A: a few groups of rows, each row roughly a mix of its group's hidden directions:
A (94 x 13):
0:  16   2  18 -17  10  12 -14   3   8  11  11  15   1
1: -10  23   6  20   5  -1   7  -7  13  16  12  -8  -5
2:   3 -14 -10  26   3  -3   7   3 -17  17  -6   6  10
3:  15   3  12 -21  17  16  -5   3  14   6   7  10  -9
4:  -9  -9  -5 -21  11  18  -9 -10  11   1 -13  15   6
5:   5  14 -10  15   1  -3  16   3  -1 -11  12 -23 -15
6: -11 -14   2  -8  -2  10  -7  -2   5   2 -15  24  22
7:  10 -10  -9 -21  -6 -13  11  20   3 -11   0 -14  -6
8: -14   1  -1  25  16   9  12 -16 -15   6  -2  -1  -4
9: -17  -2  -2  16 -22  -5   9  -6 -11 -17 -11 -12   4
10: -11  -5  14 -20   9   6  -1  14  12  14 -20   5   1
11:  16 -13  -9 -10  -7  -6  -1  -1 -16 -26  -1  -4 -14
12:  -2  -6 -23  13   3 -25   0   2  -7  17  -6  -7  -3
13:  -9  15   9 -25   0  13  -6  -3  17 -15   3  -8  -3
14: -24   9   8  -8   8  13  12  11   0 -13   1  -8  19
15:  17 -15  -3   1 -11 -10 -15 -17 -20  -7   0   8 -11
16: -10 -14   4 -14  -2   3 -11  -7  -2  -8 -12  25  17
17:   7  -1  23 -19   1  12  -1   9  16  16  -4  -2 -12
18:  18  -6  -6  12  -6  -7  -9  -8  12  24  -4  14 -12
19:  -6   2   6 -12  13  18  -5 -11  -2 -25  -4  18   2
20:  19 -21  -8 -13  -4 -17   5  14 -11   2   1  -8  -9
21:  -2  21  -2  18   6  -7   9   1   3  10  16 -20 -10
22:  -7 -10  -1  -7  -5   0  -4 -13 -19 -31  -2  10   7
23:  18  -9  -2 -26 -13  -8  -9  17  11  -4   0   1   2
24:  -9  28  14  13 -11  -7  -9  -6  14  -6   8   3   3
25:  -4   5  10  -8   2  23   4 -10   2 -30   2   6  -2
26:   1 -18  -8  14  15   6  12  -6 -24  11  -4  -3  -6
27:  16 -12  -6 -28  -9  -5  -3  18   8  -6  -1  -4   0
28:  10   2  -4   8 -11 -11   8  16   7  22  14 -18   3
29:  -7   2 -18   8   0   1  22  -1   4 -15  -3 -21 -14
30:   4   2  -3  19  -3 -15 -13 -23  -6  14   6  14  -5
31:  15 -16  -7 -15  -6 -20   7  16  -8  -3   2 -12 -10
32: -17  10   9   9   7   6  -2   2  11  27   0   6  18
33:  12   6  -4   2  -2  -7   7   1 -12 -18  12 -23 -20
34:  -4 -17   3 -12  -2   3 -14  -3   0   5 -14  26  17
35:  -6 -11  -2 -14  -5   0  -3 -12  -5 -30  -7  17   3
36: -22  12  11  -7   7  15  12   9  18  -2  -3  -1  14
37:  -3  21   2   9 -12 -18   9  10  18 -17   7  -3  -3
38: -16  -2 -12  20 -16 -13   8  -4 -12 -10  -8 -11   7
39:  -5  -5 -29  14   7 -21   4  -4  -8   5  -8  -6  -6
40:  -5 -14  -2 -13  -5  -1  -5 -13  -2 -25  -9  22   4
41:   6   7  15  -2  -7  20  -4 -11  -3 -24  15   9   6
42:   8   7   1  10   3  -2  -2   7  17  35   1  -2  -5
43:   7   2   3 -22  -8 -14   6  13   3 -14   8 -20 -14
44:   4   9   6 -17  -5  -9   8   7   4 -18  11 -21 -17
45:   5   8  -6   0  -1   0  16   4  -2 -25   8 -21 -17
46:   3  -1   7   6  -7  -9 -20  -3 -14   7   7  18  24
47:   6  -1  18 -23  12  14  -4   7  15  11  -6   6 -12
48:  11   1   0  12  -3  -4  -7  -8  18  29  -2  11 -12
49: -15  -3  -4  19 -21 -13   0  -6 -16  -8  -7  -5  13
50:  -2  -9  -3   7  -4 -23 -14   2 -10  26 -11   4   4
51:  10 -23  -5  -3  10  18  -6  -6 -17  17  -6   6   4
52:  -6  -6 -27   8  12 -22   3   3  -4  13 -11  -5  -5
53:   7 -26 -10 -14  15  10   7  -3 -16   5  -6  -4 -10
54:  13  -1  13  -6   4  -1 -24  -4  -6  13   9  22  10
55:  -7   1   7   0   6  10  -2  16   9  29  -6   1  19
56:  -4  -2   7   7   2  -2 -15  -6   4  32  -3  16  13
57:  10 -25 -15 -21   5  -2  10  13  -6  -2  -7  -7  -5
58:  15  -1  -2   8 -11 -15   1   6   3  27   8 -16 -11
59: -15  -3 -17  21  10   7  20   4   2  -2 -12   5  11
60: -16  -4 -10  20 -16 -16   2  -5 -16  -7  -9  -6  11
61:   5   1  -5  11  -2 -10 -17  -9 -17  -1  12  17  21
62: -21  21   7   9   4  15  -6 -13  14  -4  -2   8   9
63:  19 -13  -8 -12  -7  -6  -1   1 -14 -23  -1  -7 -16
64:  15   6  -4  18  -4 -14  -4 -13 -11   4  13 -10 -20
65: -14  -9   5 -15   3  11  -3   7   9   2 -14  18  22
66:  22 -11  -9   7  -7 -14 -12  -9 -21   0   4  -1 -13
67:   7   7  -8  22 -13 -21  12  17   9  -6   2   5   4
68: -16   9   4 -11   8   6  13  14  -6 -21   5 -18  10
69: -18   0 -11   2  -2   0  24  10   9  -9 -13 -20  -4
70:   4  -1  -8 -18  -7  -5  12  23   9 -15   0 -18   0
71:  -3 -17 -14  19  12  13   9  -1 -13  12 -11   8  11
72:  -1  -4 -16   1   8 -15  11  12   9  21  -9 -15 -13
73: -18   9  -2  12   7  17  -5 -11  12   3 -10  17  16
74:   8 -27 -11 -12  13   5   8   0 -18   6  -6  -5  -9
75:  -4  -5  -1 -15   3  18  13  24   9  -9 -11  -8  11
76:  10  18  13  -2 -18 -19  -6   7   9  -9  15  -7  -8
77:  -2 -20 -11  11  16   6  15  -4 -22  10  -7  -4  -3
78:  -7  -9   5 -18  13  22 -14 -17  -9  10  -5   1   1
79:  -2  10  17 -15   4  10  -6 -14  -9  -4  12 -18 -17
80:  -8  -8   4 -19  12  23 -15 -16  -5   9  -7   5   3
81:   6 -19  -4 -18  15  16   7  -5 -16   1  -1 -11 -13
82: -12  -2  17 -21   7  14   6  12  15   2 -18   1  -2
83:  -5 -15  -1 -14  -5   2  -6 -10  -4 -23 -11  21   8
84:  24 -11  -5  -1  -3 -15 -17   0  -9  20   0   2 -12
85:  14  -1  -4  10  -4 -13 -10 -15  13  19   0  15 -17
86:   8   9   5  20 -11 -17  10  11 -11  -1  13 -17  -5
87:  17 -23  -9  13   3  -5   6   3 -22  15  -1   3  -2
88:  -9   1   1  -8  13  13  -7 -12  -6 -26  -5  20   7
89:  -2  13  16 -16   1   3  -2  -9  -4 -10  13 -20 -19
90:   2  -4 -17  14  -5 -23   3   7  -3  22   0 -13   0
91:  13  -7 -11   0  -8 -10   0 -13  -9 -26   2   2 -19
92: -10  14   9  -2   8   9   8  13  25  20   0  -5   4
93:  -5   4  15 -10   2  22  -3  -9  -1 -26   1  14   6

one row of each group, then the others: which group is each in?
 13   0  -1   5 -10 -21  14  16  -7  -7  10 -17 -11 -> (14)
 18  -6 -11   3  -8 -10   1  -9 -13 -21   4  -6 -21 -> (109)
  4  -3  20 -11   0  -1 -20   6   0  20  -2  17  13 -> (110)

 21 -24  -7   3   0 -11   3   6 -20  12   0   2  -6 -> (14)
-19  -3  -9  16 -17 -10  11  -2  -9 -12 -13 -14   5 -> (110)
  1   1   0   9  -5 -16 -13 -28 -11  -7   8  14  -9 -> (109)
 -7   1   7  -8   8  16  -7 -15  -6 -27  -6  17   0 -> (110)
-21  17   7  24   9   9   3 -18  -3   2   1   2   1 -> (14)
 14  -1  -1  19  -5 -10 -13 -14  -2  25   4   7 -10 -> (109)
-14  11   6  12   7   6   0   2  15  28   0   6  14 -> (109)
 -1  -6 -26  11   8 -23   1   0  -6  15  -7  -6  -7 -> (110)
  8  13  -1  13   5  -3   6  12   1  21  10 -24  -8 -> (109)
